Each row has a name. After each piece below comes the name of the row it's from, unless a question asks for something else. Each question is about the rows just above it.

q_806: [123 115 141  78 103 160 106 201 137]
q_973: [ 78 103 160 106 200 133 146 128 108]
q_428: [122 136 179  73 125 152 151 168 120]
q_902: [160 110  90 156  65 137 115 138 127]
Which row holds this, read backwards? [127 138 115 137  65 156  90 110]	q_902
Which row holds this, read backwards? [201 106 160 103  78]	q_806
Which row holds this, read backwards? [138 115 137  65]	q_902

q_307: [162 110 121 158  80 148  44 139 136 103 158  87 140 110  90]
q_634: [ 98  81  85 125  97 124 132 129 164 120 151 131 138  70 131]
q_435: [136 138 145 128  94 113 135 129 120 151 164  84 139 182 144]
q_479: [ 91  97 151 120 165 115 126  71 136 148 157 133 137  93 116]
q_252: [142 153 149 128  89 132 121 182 148  89 153  89 140 177 127]
q_95: [182 175 116 118 157 158 111 124  81 176 139  84 161 123 124]
[139  84 164] is which row, read backwards?	q_435
Which row holds this, read backwards? [ 84 164 151 120 129]	q_435
Which row holds [151 120 164 129] read backwards?	q_634
[120 164 129 132 124  97 125  85  81] is which row, read backwards?	q_634

q_785: [147  96  82 188 132  74]
q_479: [176 161 169 132 124 130]
q_902: [118  47 142  78 128  79]
q_634: [179  48 145  96  82 188]
q_960: [104 136  69 139 167 122]
q_252: [134 139 186 166  92 110]
[188  82  96 145] is which row, read backwards?	q_634
Which row holds this, read backwards? [124 132 169]	q_479
[132 169 161 176] is which row, read backwards?	q_479

q_307: [133 140 127 116 124 166 111 161 129 135 116  93 128 157 120 134 121 125
  91 125 125 158  68 131 158 126 174 129 141 145]
q_902: [144 160 120 128 155 182 112 145 140 145 116 123 115  71  96 149  96 111
  89 127 125 170  71 142 168 119 179 122 129 138]
q_634: [133 127 140 156 133 138 135  96 115 149  71 123 145 116 145 140  83 112
 129 146 118 134 154 153 179 122 101 123 111 123]
[138 133 156] is which row, read backwards?	q_634
Which row holds [140 145 116 145 123  71 149 115  96] read backwards?	q_634
Which row holds [127 140 133] read backwards?	q_307
[140 145 116 145 123  71] is which row, read backwards?	q_634
[145 123] is which row, read backwards?	q_634
[149  96  71] is which row, read backwards?	q_902

q_634: [141  84 152 160 116 140 112 103 134 119]
q_806: [141  84 152 160 116 126 102 123 138 108]
q_902: [ 83 152 160 116 126 102 124 103 196 117]
Which row holds this, read backwards? [102 126 116 160 152  84]	q_806
Which row holds this, read backwards? [196 103 124 102 126 116 160 152  83]	q_902

q_634: [160 127 126 129 129 128 127 131 161 130 127 130 128 129 128 128 120 120
 122 128 128 129 128 119 128 126 141 127 132 132 129 161 112 127 128 126
 127 166 125 118 128 126 127 130 133]
q_95: [122 135 128 125 123 126 132 119 124 124 126 144 126 127 129 126 113 118
  94 128 126 127 125 118 127  91 167 130 127 123 127 133 118 126 126 127
 126 132 130 118 129 127 129 128 125]
q_307: [118 122 135 128 125 123 124 132 119 124 121 147 122 125 128 124  94 131
  58 127 122 126 121 104 124  62 195 126 122 129 124 119 132 122 122 124
 122 117 120 133 128 127 128 125 129]
Which row holds [125 128 129 127] read backwards?	q_95
Which row holds [ 58 131  94] read backwards?	q_307
Which row holds [124 119 132 124 123 125 128 135 122] read backwards?	q_307
Which row holds this, read backwards? [128 118 125 166 127 126 128 127 112 161]	q_634

q_428: [ 66  96 121  87]
q_973: [ 82  76 108  98]
q_634: [ 66  96 136  87]
q_307: [ 82  76  58 105]
q_95: [ 64 102 134  87]
q_960: [173  76 105  58]
q_902: [83 94 82 93]
Which row holds this, read backwards? [105  58  76]	q_307
Which row holds this, read backwards? [121  96]	q_428
[93 82] is which row, read backwards?	q_902

q_307: [116 126 117 125]
q_95: [ 61 128 116 125]
q_973: [161 128 125 117]
which: [116 126 117 125]	q_307
[125 116] is which row, read backwards?	q_95
Which row holds [116 128] read backwards?	q_95

q_307: [123  81  61 117 112 102 107]
q_435: [ 92 125 141  93 104 119  93]
q_95: [142 139 140 137 141 138 141]
q_252: [159 167 131 104 148  93 112]
q_428: [114 133 150 121 107 134 164]
q_634: [118  83  62 112 115 111  95]
q_479: [125 138  93 104 148 131 112]
Which row holds [141 138 141 137 140 139] read backwards?	q_95
[ 83 118] is which row, read backwards?	q_634
Which row holds this, read backwards? [104  93 141 125]	q_435
Which row holds this, read backwards? [131 148 104  93]	q_479
Which row holds this, read backwards? [104  93 138]	q_479

q_435: [156  69 153 146 121 117 157 162 143 165  93  76 137 176 145 108 122 156
 170 113  92  90  89 143 164 112 178]
q_785: [157 162 144 122 159 102 105 161 138  67 128 155 123 102 137  78 101 156
  68 153 146 121 117 144 187 142 108]
q_252: [104 177  90 122 159 102 105 161 138  67 128 155 123 102 111  78 101 156
  68 153 146 121 117 144 187 142  93]
Where do [104 177  90 122 159 102 105 161 138  67 128 155 123 102 111  78 101 156
  68 153 146 121 117 144 187 142  93] appear?	q_252
Which row holds [143 162 157] read backwards?	q_435
Which row holds this, read backwards? [176 137  76  93 165 143 162]	q_435

q_252: [140 113 134 163  59 136 150]
q_307: [ 62 136 118 120  63 136 141]
q_973: [184 169 125 117  63 136 141]
q_435: [202 155 118 120  63 136 137]
Where do [202 155 118 120  63 136 137] appear?	q_435
Which row holds this, read backwards? [141 136  63 117 125 169]	q_973

q_435: [ 99 148 111 121 128 127 110 109 124 148 120 118 127 108 158  64  84 107
 141 128 125 129 107 110 114 110 116 131 129]
q_95: [170  72 107 122 129 126 109 107 120  71 128 118 141 107 125 129 108  84
 158  64 128 107 127 107  93 108  63 170 128]
q_806: [109 137 111 122 128 127 111 110 124 137 121 119 120 111 127 128 109 118
 109 123 127 110 127 111 117 111 123 121 129]
q_902: [124 136 121 119 120 111 107 107 124 167 117 114 140 107 126 129 107  93
  89  73 128 107 127 107  96 108  77 179 129]
Which row holds [ 84 108 129] read backwards?	q_95
Which row holds [127 107 128  64 158  84 108 129 125 107 141] read backwards?	q_95
Which row holds [114 110 107 129 125 128 141] read backwards?	q_435
Which row holds [111 120 119 121 137 124] read backwards?	q_806
Which row holds this, read backwards? [ 93 107 127 107 128  64 158]	q_95

q_960: [125 133 164 124]
q_785: [133 125 129 124]
q_634: [164 133 125 124]
which: [164 133 125 124]	q_634
which: [125 133 164 124]	q_960
which: [133 125 129 124]	q_785
Which row holds this, read backwards? [124 164]	q_960
Which row holds this, read backwards? [124 129]	q_785

q_252: [200  90 125 142  92 121 139]
q_95: [163 140 106 200  90 124 142]
q_307: [107 200  92 121  89 126 147]
[124  90] is which row, read backwards?	q_95
[121  92 142 125] is which row, read backwards?	q_252
Which row holds [142 124  90 200] read backwards?	q_95

q_902: [106 144  95 168  53 125  96 117]
q_806: [119 135 135  79  81 138 116 107]
q_252: [ 53 126 159 210  79  83 102 128]
q_634: [106 144  95 168  53 125 120 135]
Which row holds [135 120] read backwards?	q_634
The row with [106 144  95 168  53 125 120 135] is	q_634
Which row holds [ 79 210 159 126] read backwards?	q_252
[138  81  79 135 135 119] is which row, read backwards?	q_806
Which row holds this, read backwards? [210 159 126]	q_252
Which row holds [ 96 125  53 168  95 144] read backwards?	q_902

q_973: [108 198  96 151]
q_307: [ 96 203 139 138]
q_435: [161 198  96 121]
q_252: [126  92 197  99]
q_479: [198  97 146 136]
which: [108 198  96 151]	q_973
Which row holds [139 203  96] read backwards?	q_307
[198 108] is which row, read backwards?	q_973

q_902: [137 134 136 129 136 149 128 128 128 149 129 134 151 131 145]
q_479: [128 191 192 179 128 172 128 128 129 170 131 128 128 129 137]
q_95: [149 126 128 128 149 136 132 128 158 129 129 191 192 172 201]
Which row holds this, read backwards? [149 128 128 128 149]	q_902
Which row holds this, read backwards? [170 129 128]	q_479
Which row holds [192 191 129] read backwards?	q_95
Which row holds [128 179 192 191 128] read backwards?	q_479
which: [137 134 136 129 136 149 128 128 128 149 129 134 151 131 145]	q_902
Which row holds this, read backwards? [172 128 179 192 191 128]	q_479

q_785: [140 158 148 144 128 149 132 133 169]
q_307: [143 145 176 159 128 136 126 127  75]
q_960: [125  72 113 110  98 132  53 130  89]
q_806: [113  98  72  53 132 113 127 125  92]
q_435: [128 140 169 173 128 127 113 122 142]
Which row holds [132 149 128 144 148] read backwards?	q_785
Which row holds this, read backwards? [125 127 113 132  53  72  98 113]	q_806
which: [128 140 169 173 128 127 113 122 142]	q_435
Which row holds [144 148] read backwards?	q_785
Which row holds [ 98 110] read backwards?	q_960
Which row holds this, read backwards? [169 133]	q_785

q_973: [136 123 149 152 102 169 122 146 133 146 146 145 158 156 123 144 132 134
 125  93 144 146 149 146 122 137 103 122 149 123]
q_307: [114 113 116 128 175 166 131 120 129 117 135 115 184 211 125 116 126 123
 123 101 120 120 117 120 124 114  99 134 117 128]
q_806: [136 123 149 152 102 169 122 146 133 146 146 145 158 156 123 118 128 128
 175 165 114 113 113 113 180 118 155 134 113 126]
[165 175 128 128 118 123] is which row, read backwards?	q_806
Which row holds this, read backwards? [118 180 113 113 113 114 165 175 128 128 118 123]	q_806
[113 113 114] is which row, read backwards?	q_806
which: [136 123 149 152 102 169 122 146 133 146 146 145 158 156 123 144 132 134
 125  93 144 146 149 146 122 137 103 122 149 123]	q_973

q_973: [126 128 129 128 152 129 169  83 127 124 132 131 121 122 130 128 129 128
 117 129]
q_902: [125 123 128 123 120 125 113 144 127 127 134 127 128 130 124 123 125 124
 129 123]
q_95: [125 123 128 123 120 125 113 144 127 127 134 127 128 130 124 123 125 124
 129 130]
q_428: [126 126 128 126 118 123 115 136 130 128 124 128 115 129 125 125 125 126
 115 129]
q_435: [128 124 129 127 169 152 132  83 128 129 128 126 161  98 126 126 126 126
 162 130]
q_806: [128 128 130 127 131 127 140 127 130 130 131 133 154 110 127 127 126 128
 156 129]
q_960: [128 128 129 128 129 127 139 122 126 134 127 125 162  97 129 129 127 128
 163 131]
[122 139] is which row, read backwards?	q_960
Which row holds [162 126] read backwards?	q_435
Which row holds this, read backwards? [132 124 127  83 169 129 152 128 129 128]	q_973
The row with [125 123 128 123 120 125 113 144 127 127 134 127 128 130 124 123 125 124
 129 130] is	q_95

q_973: [127 131 142 120 130 137]
q_435: [116 128 102 133 143 126]
q_806: [151 117 125 110 156 138]
q_252: [117 125 110 156 136 110]
q_960: [191 100  78 124 152 110]
Which row holds this, read backwards? [138 156 110 125 117]	q_806
[142 131] is which row, read backwards?	q_973

q_960: [158 105 130 159  93  90 159 122  89]
q_307: [ 93 101 148 120 115 141 143 177  55]
q_902: [130 152  91 151 118 125 209 177  50]
q_785: [118 123 105 106 135  89 170 118  66]
q_435: [ 93 101 148 145 115 141 143 177  55]
q_252: [164 164  91 165  92 116 192 179  91]
q_479: [118 133 109 115 143 177 145 141  67]
q_634: [100 129 101 140 132 112 210 163  72]
q_806: [156 123 143 148 115 120 141 132  97]
Which row holds this, read backwards? [177 143 141 115 145]	q_435
[115 120 148 101] is which row, read backwards?	q_307
Which row holds this, read backwards? [143 141 115 120 148]	q_307
Which row holds this, read backwards? [116  92 165  91 164]	q_252

q_634: [129  92 125  79 129 126]
q_479: [134 123 127 131 124 116]
q_428: [147 103 135 131 124 127]
q_806: [116 123 126 140 117 123]
q_95: [116 123 126  66 140 119]
q_973: [149 103 135 131 124 127]
[147 103 135 131 124 127] is in which row?	q_428
[124 131 135 103 147] is which row, read backwards?	q_428

q_634: [124 115 115 109  96 111 151 134 140 125 109 105 109 164 103 146 104 104
 115  84  90 123]
q_252: [148 176 134 137 131 132 126 106 153 116 128 107 117 113 146 131 146 137
 120 131 114 139]
q_806: [165 175 141 132 131 149 169 146 140 144 145 128 136 142 149 143 141 134
 141 126 104 134]
q_307: [107 131 114 127 131 105 104  82 157 102 112 131 134 125 129 111 133 132
 132 131 132 151]
q_785: [130  91 157 135 139 157 127 103 117 136 157 183 163 112 138  97 143 132
 152 180 153 114]
q_95: [124 122 118 113 101 115 153 130 151 127 116 118 130 176 113 134 117 107
 131  93  89 143]
q_428: [147 104 165 138 148 177 158 116 103 150 171 202 180 121 145 107 144 135
 163 179 154 104]
q_435: [107 109 120 111 113 115 108  77 143 108 114 145 131 120 127 104 130 119
 126 139 131 125]
Which row holds [131 145 114 108 143  77 108] read backwards?	q_435
[132 132 133 111] is which row, read backwards?	q_307
Which row holds [111  96 109 115 115] read backwards?	q_634
Which row holds [129 125 134 131] read backwards?	q_307

q_95: [127 122 147 109 142 161 123 105  95 104 141 143 139 147 144 134  68 163
 168 100  69 113 184 158 138 146 166 161 148 134 119 173]
q_428: [146 141 111 165 125 133 139 138 129 142 110 137 140 135 133 139  99 123
  95 141 204 102 148  91 106 148 124 116  97 119 113 162]
q_252: [123 124 146 100 122 155 116 128 124 129 141 125 124 158 141 139 101 138
 141 120  93 112 164 152 134 124 131 150 153 122 121 149]
q_806: [124 132 150 153 137 180 143 145 121 118 131 150 142 114 130 152 107 145
 168 100 146 140 190 147 112 149 144 108 126 128  95 165]
q_479: [127 134 112 135 106 126 149 154 127 131 133 103 122 140 133 115 158 135
 139 147 161 115 130 114 116 129 126 119 111 105 112 140]
[153 150 131 124] is which row, read backwards?	q_252
[184 113] is which row, read backwards?	q_95
which: [127 122 147 109 142 161 123 105  95 104 141 143 139 147 144 134  68 163
 168 100  69 113 184 158 138 146 166 161 148 134 119 173]	q_95

q_973: [140 169 111 175 104  93  96 122 176 143  74 103 104 115 144 100 131 116
 137  72 117 110 164  95 142 138 109  90]
q_435: [140 169 111 175 104  93  96 122 176 143  74 103 158 115 144 100 131 116
 137  72 117 110 164 194 142 138 109  90]
q_785: [140 169 111 175 104  93  96 122 176 143  74 103 104 115 144 100 131 116
 137  72 117 110 164  95 142 141 150 151]
Where do [140 169 111 175 104  93  96 122 176 143  74 103 104 115 144 100 131 116
 137  72 117 110 164  95 142 138 109  90] appear?	q_973
Which row holds [138 142 194 164 110 117  72 137 116 131 100 144] read backwards?	q_435
[ 90 109 138 142  95 164 110 117  72 137 116] is which row, read backwards?	q_973
which: [140 169 111 175 104  93  96 122 176 143  74 103 104 115 144 100 131 116
 137  72 117 110 164  95 142 141 150 151]	q_785
The row with [140 169 111 175 104  93  96 122 176 143  74 103 158 115 144 100 131 116
 137  72 117 110 164 194 142 138 109  90] is	q_435

